Where one turn sends some rows of the set: a few examples, then the rows asked
K_610: [ -2 -16 -17   9  12  -5  -3   0 -25  -6   9 -13  -4  13  22   9   6  30
  -9  -5   6  20   2   7 -10  -4   0  17   8  -5  21  18  11  13   7  -5
  11  -3 -10  10 -35  -7]
K_223: [ -1  25  -1  -1  -1  15   6  -1  -8  -4  22  -5   4  11   6   6 -17 -19
 -11   8  25  11 -10  -5  -8  14 -11 -27   5 -15 -33  17  16  30 -16   6
 -18  22  -7  17  17   6]
K_170: [ -3  25  -8   9   9  -3  -5  -6  -7   0  18  -2   4  22  21  11  -8 -13
 -22  12  30  21  -5  -4  -6  21  -4 -21   1 -14 -38   5  16  28 -21  14
 -19  17 -12  19   1   1]
K_391: [  6  -4   3  18  -1  15   5 -28  -9  19  16   9  -3  12  18  13 -19  13
 -22 -11  -2   3   5  -6  -9  13 -18 -48  -2   1 -11  36  16  24   0   6
  -6 -11  -7 -28  -1 -13]
K_661: [ 14  -9   6  27   2  21  -8 -27  -7  19   2  11   9   6  17  15 -25   6
 -14 -18  -5   4   7  -1   7  10 -14 -49  -2 -10 -12  35  21  26   2   4
   2  -7 -13 -12  -7 -12]
K_559: [ -8 -16 -16  -3  14  -8   1  -1 -30  -1   7 -22 -14  10  28  19  -6  20
 -13  -2   2  23 -11   4 -18   3 -10  17   9  -8  24  11  14  21   3  -6
  10 -12 -10   7 -17  -7]
K_959: [ 25  -3   2  -4  17 -20  16  11 -14   3  -2   8   0  14  13  12  -6  13
  -9  -6  -1 -11 -11   6 -37  -9 -18   5  23 -10  17  -9   5  22  -7  11
   6  -3  -7  -4   9 -17]
K_576: [  1   2   5  21   6  -8  -6   8 -31  21 -17 -19  10  39  -7 -16 -39  22
 -18   8   7  12 -14   0  16   3   3  -8  10 -17  -8  22   5   6 -21  -1
   2  14  -3   9  12  17]
K_991: [ 14  -7  -2  24   7  12 -10 -22 -10  19  -4  15  12  13  22  18 -18  10
 -22 -18  -3  10  11  -7   6   9 -12 -53  -9 -15 -11  35  19  29   3   1
   2 -11 -14  -8  -4 -12]
K_414: [  5 -21  -7   6   9  16   0   0 -27  -8 -10 -16  -1   3  -2   9  -5   5
   8 -15  11   2  -8  -6  -9  -4 -14   8  16  -7  21  27  14  14  12  -4
  14  -2   9  22 -28   0]
K_378: [  6 -22 -17   5  14   5   4   8 -26  -6 -24 -10  -5   2  12   9   6   6
  -5 -12  15  12  -4  -1  -7 -12 -13   6  15 -17  22  26  21  19   5  -5
  14  -5  -3  21 -25  -7]
K_98: [  7   6  10  22  -8 -11   5   5 -27  12 -22 -29  -1  40  -3 -13 -33  17
 -23  15  11  12  -8 -12  14  -2  -4 -11  11  -9  -9  20   9   3 -25   7
  -6  20   8  -9   2   1]
K_356: [ -2   4  -3  23   6  -1  -9   6 -13  19 -28 -21   6  33  -1 -24 -28  10
 -17  16   9  16  -5  11  10   6   1 -10   6 -21   7  25  12   6 -36   4
  -6  10   1  -5  15  11]
K_992: [  0  24  -5  15  10   4 -10  -7 -12  -1  16  -1   9  19  15   9  -4 -10
 -17   6  25  17   0  -4   0  21  -5 -20   4 -20 -43   7  14  22 -19  12
 -17  24 -18  26  -7   1]
K_429: [-10 -16  -2   3   2  -2   0 -10 -23  -3  12 -22 -12   6  19  16 -23  11
  -4  -5   6  16 -19   5 -15   3 -14  20  14   7  27  11  16  12   6   2
   4 -10   3   8 -23  -9]
K_67: [ 32   0  17   7   1 -10  11   6  -6  -7  11  -1   3  12  11   7 -15  15
  -1  -5  -3 -12  -4  12 -30 -11 -13   6  23  -2  23  -7   5  12  -2  14
   0   9  -3  -7  -4 -20]
K_343: [ -3   5   2  13   4   0   0   1 -31  17 -27 -31  -9  37  -6 -18 -18  11
 -16  17   1  10  -7  -7  -1  11 -14 -10  11 -24  -6  21   2   4 -33   1
  -9  13  -1 -16  11   9]
K_748: [  7  -3  -3  16   6   5   5 -24 -12  19   8  14   0  16  25  15 -15  12
 -32 -11   3   8   5 -12  -7  10 -17 -48  -7  -3 -12  34  17  26   0   5
  -4 -15 -10 -26   1 -16]
K_337: [ 31   1   7   2  10  -5  -2  12  -9 -15   5  -7  15  17  16  10 -11   6
   3  -4 -16  -5   2   6 -32 -12  -7  -1   6 -21  33  -1  -3  10   4   5
  -2   7  -6  -3   7 -16]
K_647: [  8  -6   0  23   7   6  -1 -27 -16  21   8  19   6  17  20  16 -15  17
 -29 -17   2   5   7 -13   1  12 -13 -47  -6  -1 -20  33  13  21   4   5
  -3 -13 -11 -16 -10 -16]
K_630: [ 32  -5  11   3  12  -1  -4   2 -16  -4  -6 -15   5  13  10  19 -17  -1
  11  -9 -23  -8  -4   4 -31   6 -20   0  16 -26  23 -15   2  22  -2   2
   5   7  -8   3   1 -11]
K_323: [ 28  -6  12  16  17  -3 -17  -3 -12  -3 -14   0  19  14  10  12 -13  -1
   9 -15 -10 -13  -6   4 -21   0 -17   6  19 -14  19 -12   0   4  -1  15
   2   1  -2  15 -12 -15]
K_443: [  1   8   2  20  -1  -4  -1   7 -31   6 -21 -30   3  44  -5 -18 -19  15
 -21  16   6  12  -2 -15   4   0  -3 -12   3 -17  -5  27  -2  -4 -22   1
 -12  17   5 -14   6   7]
K_514: [ 37  -3  -2   7  23 -15   5   1 -10   4  -4   0  11  27   4  13 -11  17
   3 -10   3 -16   4  -1 -28   7  -8  -2  15  -7  17 -18   4  25  -5  13
  12   6  10   5 -21  -8]
K_970: [  8  24  -2  11  -1  13  -4   5  -7 -11  12  -6  10  13  10   6  -6 -18
  -8   6  25  16   4  -3   1  11  -4 -29   1 -28 -35  16  20  28 -14   5
 -16  29 -15  22   4   3]
K_987: [ -6 -15  -9   0   3   4  -4  -1 -17 -12   2 -21   2   6  19  15 -21   0
  -5  -5  11  15 -14  -3 -16  -8  -7  11   1  -2  37  23  14  10  13  -1
   2 -14  12   9 -12  -6]
K_138: [ -4  27  -5   6   4   2   1  -7  -4  -1  30  -5   4  22  14   8 -15  -9
 -16  10  30  14  -4  -4  -8  22  -2 -23   0  -6 -35   7  14  27 -19  14
 -20  20  -5  13   1   5]
K_807: [  7  24   2   9  -6  17   0   1  -5  -9  18  -4   7   8   5   3 -13 -18
  -7   4  25  10  -3  -2  -1   9  -9 -25   7 -18 -36  20  20  26 -13   9
 -17  28 -10  22   9   5]
K_653: [  9  24  -3  11   3   9  -6  -2 -11  -3  14  -9   5  18  11   8  -5 -12
 -11   6  21  16   3  -4   3  20  -4 -27   4 -27 -42   8  17  31 -18   6
 -13  32 -18  23  -6   4]
K_425: [  4  -5   1  18   2  22  -1 -25  -7  16  13  13   6   9  20  10 -18   7
 -19 -16  -4   3   7  -4  -7   6 -17 -48  -6  -8  -5  42  12  20   2   3
  -7 -12 -11 -22   7 -11]
K_810: [  9  -7   2  19   1  23  -2 -23  -6  18   4   8   2   4  19  13 -22   4
 -15 -15  -7   6   5  -2  -2  11 -20 -52  -4 -14  -7  38  21  29  -1   1
  -1 -11 -13 -19   6 -12]
K_430: [  5   3   0  19   6  -7  -3   6 -20  24 -19 -26   4  36  -6 -17 -40  20
 -12  13   5  14  -5   8  14  13   1 -13   8 -21   0  18  12  16 -31   0
   5  15   2   0   9  18]
K_974: [ -4  27  -6   0   6   9   1  -4  -7  -5  30  -3   7  19   9   6 -14 -13
 -15   9  29  13  -7  -6 -12  16  -3 -23  -2 -12 -31  16  10  25 -14   9
 -21  18  -5  15  14   8]
K_986: [ 33  -5  -7   9  24 -17  -7   7  -3  -3 -25   2  19  20  17  15  -9  -3
  -2  -9   1  -9   1   1 -26  -2 -10  -4   8 -18  26 -13   7  20  -8  15
   5  -3   5  11  -8 -18]
K_904: [ 11 -20 -15  10   7  -4   9   3 -21  -1  -9 -16 -13   6  15  10   3  21
  -5  -7  11  15   3   8  -4  -1 -10  12  20  -7  18  15  26  25   0  -2
  17   2  -4  11 -41 -10]
K_139: [ 14  -7  -2  23   6   5  -1 -25 -15  24   1  14   4  16  20  20 -20  14
 -24 -17   0   5   8 -11   5  16 -13 -50  -3  -8 -19  28  19  31   0   3
   4  -9 -13 -13 -12 -12]
K_700: [ 25  -3  -3   3  29 -15   5   6 -19   2   6  13  15  26   5   6  -1  21
  -6 -12   3 -17  -5  -2 -33  -6  -8   6  14  -5  14  -4  -8  14   1   9
   7  -2  -3   6  -4  -7]
K_171: [  3   4   4  18   0 -18   2  13 -33  18 -28 -18   4  37   0 -10 -36  15
 -27  12   9  17 -16  -9  16  -3  -5 -12   9 -18 -10  18  11   8 -22   1
  -2   9   0   2  16   5]
K_971: [ -6   3   8  25   4   6  -8  -3 -20  17 -25 -24  -1  31  -4 -26 -24  11
 -13  16   5   9  -8   6   6   9 -11  -4  17 -15  -4  24   6  -4 -36   9
 -11  13   0  -7   9  10]
K_206: [  5 -17 -13  -5   5  10   7  -1 -22  -9  -8 -29  -7   5   7  17 -18  -1
   4  -8   9  10 -10  -8 -14   0 -13   2   7  -9  33  20  20  27   9  -7
  14  -5  17  11 -18   0]

K_991 turns into K_425
K_904 turns into K_206
K_992 turns into K_807
Now find these:
K_337 turns into K_700
K_98 turns into K_430

Where one turn sends some rows of the set: a few examples, then the rows asked
K_328: [  0 -14   4  14  25  -2  10  22   9  -4 -11 -15   7 -13 -15  -4  -5   3
 -18 -12  22  27   0  -3 -13   6]
K_583: [  1  26  20  -9 -13   5  -1  -4 -14  -5  -7 -21  -5  15  19  10   5   6
 -15  14 -18  -5  -3   0  -9   3]
K_963: [  9  29  10  -6  -3 -12  20  -9   3  -1 -26 -15  10 -11  12   9  -6  -1
 -15 -11  -3   4  12   1 -25 -10]
K_588: [  4 -12 -11 -29  -2  17   2   7  -6  -7   2   9   7  -2  -8   3   2  17
  -7  21  18   5 -10   1  -7 -21]
K_309: [  6  -3  -4 -26   8  24   3  -7  -4  -2 -12  25  -1   4   9  -4  -1   4
   3  -2  27   4  -4   9   3 -16]
K_902: [-14 -23  -9  -1   1   5   3  19 -14  26   0   6  12 -16  -4 -21   7  -6
   8  -3   6  -2  10  -4  16  13]
K_571: [-13   8  -2   5 -28  12  -1  21  -1   7  -6   5  -6   9  10 -18  -7 -18
 -11  17  -6  -4  -1  -3  22   8]
K_570: [ -4  23  19   1  18 -14  20  -8 -12  -3 -27 -10   4  -3   3   4 -17  17
 -16 -13   9  20   4   0 -22   6]
K_141: [ -5  24  25   3 -16   6  14   3 -11   8  -4  -7   1  14  23  -3  15  -7
 -10  13 -16 -16   5  -4 -11  -2]
K_221: [  4  21   7 -23  -2 -18  18 -10  -6  -2 -23 -11  -2  -5   7   8 -25   6
  -8  -8  -3   9  11  -7 -25  -4]
K_181: [-11  -7 -10   2  21   1   5  21  12  -3   8 -21  13 -10  -6  -5  -7   1
  -9 -28  14  25  -3   3 -16   3]
K_108: [-14 -26  -8  13  13  -8  -1  26  -4  23  -8   2  -1  -3  -6 -16   0  -5
   8  -9   7 -10  -8  -1  15  15]
K_586: [-16 -25   4   2  10 -13   9  28  -4  25   7   1 -15   0 -11  -4  -7  -4
  10   3  -3   0  -6   0   4  13]
K_403: [ -5  -2  -2 -31   4  14   5  -7  -9   4  -8  13  -1   8   2 -12  19  16
  -4  -2  29   3 -21   9  -6  -5]
K_421: [ -7  -5   0  14 -20  21   3  24  -6  12   0  17  -2   6   7 -23  -4 -20
 -14  -5   0 -11   6  -4  18  -8]
K_659: [ -2 -24   7  16  20 -12   7  30 -16   5  -8  -3  -3 -11 -23 -11   9   3
   3  -2   7 -19   8   1   8   7]
K_616: [ -2 -24  -6   5  27  10  12   6  -8   4  -7 -12  27   0 -23  -8  -6   0
   2 -19  18   2  -7  -7 -17 -10]
K_413: [ 11 -13  -3 -28  10  17  -1  -3 -19   2  -3  16   1  -8   5   8   7  20
   8  13  12  -1  -2  10   4 -13]
K_575: [ -3  -6 -12 -37  -5   0   2  -1  -7  10 -12  15  -1  -4  -7   2   6  18
 -18   5  26   4  -8   1   1 -10]
K_244: [ -8  37  18   0   7   9   6  -6  -8  -8  -9 -10  -6  17  25  -5 -12   4
 -16   9 -13 -11  -6  11 -12  -2]
K_450: [  2 -16  -6  19  22 -15  12  25  -6  28  -4  -1   9 -13 -13 -20   3  -5
  11   2   6   2   5  -4   6   9]
K_101: [  6  -3  -3   8  28 -12  19   9   8  -3 -12 -25  20  -5 -10  -7  -7   0
   4 -11  12   9  -6  -6 -34  -6]
K_617: [  6 -13  -4  15  25   4   9  16   3  -7 -12 -19  16 -12 -14  -8  -4   6
   5 -27  15  16 -12   4 -13  -2]
K_329: [ 14  21  16  -4   4  -7  16  -5  -8 -10 -32 -13   5  -6  -2  21 -18  13
  -5 -18   5  11   7  -2 -20  -9]
K_368: [  7  22  20   0   4   9  -4 -10 -15  -3   6 -17  -5  27  11   8  -1  -2
 -22  -1  -9 -13  -4  10  -9  -4]
K_520: [ -2   1  -3  18  -5  12   2  24   8  19   2   7   2  11  11 -17   4 -26
 -10  15  -4  -6  10  -9  21   1]
K_371: [-22  24  13  -6   5   4  12   0  -4 -13  -6 -12  -9  22  24  -9   6   3
  -6  11 -21 -12  -3   4  -2   4]
K_566: [-12   5  -3 -19 -15  23  -2   9  11  13   0   0  -9  12  13  -9   0 -24
  -5  15  -8  -6   8 -11  11   4]
K_877: [  8  13   5   7 -20  10   2  15  -4  12   4   7 -15   0  -2 -13 -12 -21
 -12  14 -12   9   0  14  20  -2]
K_251: [  4  27  22 -22 -16   9  16 -11 -15   7  -9 -13  -8  11   1   0   5   4
   1  13 -16  -3  -5  -2 -16  -7]
K_82: [-13  10  -8  10  -4  14   2  27   4  -9  -7   9  -4  -5   7 -21  -5 -15
  -7   2  -5 -15  16   5  25  -2]
K_268: [ 21  19   3 -11  13   3  11 -20  -5   4 -25 -17  12 -12 -13  10  -9   6
 -13 -17   3  13   1   0 -12 -18]
K_598: [ -8 -27   8  16  12  -1   2  38  -2  13   1   0 -12 -11 -13  -9   2  -3
  -3   5   7 -12   1   2   1  10]
K_558: [ 19  -4  -3   3  26   1  12  12   3  -6  -4 -24   7  -5 -17 -11  -9   9
   2  -8  10  34  -6  -5 -22  -6]
K_452: [-14  15  12 -13 -13   7   3  -3 -12   2   2 -16  -2  11  30 -10  11   1
 -17   3 -17 -18  -2   4 -11   1]
K_293: [ 10  -8   3  11  24  -2  13  10   8 -23 -15 -27  10  -4 -22  -4   1  -2
 -19  -7  16  22  -5  -1 -12  -4]
K_945: [  8 -28   0  16  25  -5   4  21 -12  27  -6   1  -6  -3 -17  -6   5   3
   3 -11   8  -5   1  -7  13   3]
K_10: [ -8  14   7  10 -12  14  -2  25   0   6  -4  11 -15  -8  11 -15 -11 -13
 -10  15 -11 -18   5  12  14   1]
K_258: [ -1  21  15  -1   0  -9  19  -3 -22  -2 -16  -3  12  -4  -3   8 -19  10
  -8 -32  12   9  13   5 -19  -2]
K_782: [ -2  25  17  -9   4 -20  27 -11  -7 -11 -35  -9  -5  -6  -2   3  -9   8
 -14  -5  -3  20   9   0  -5   1]

K_659 turns into K_82
K_452 turns into K_221
K_413 turns into K_309
Now find these:
K_108 turns into K_571
K_963 turns into K_101
K_616 turns into K_902
K_328 turns into K_598
K_586 turns into K_877

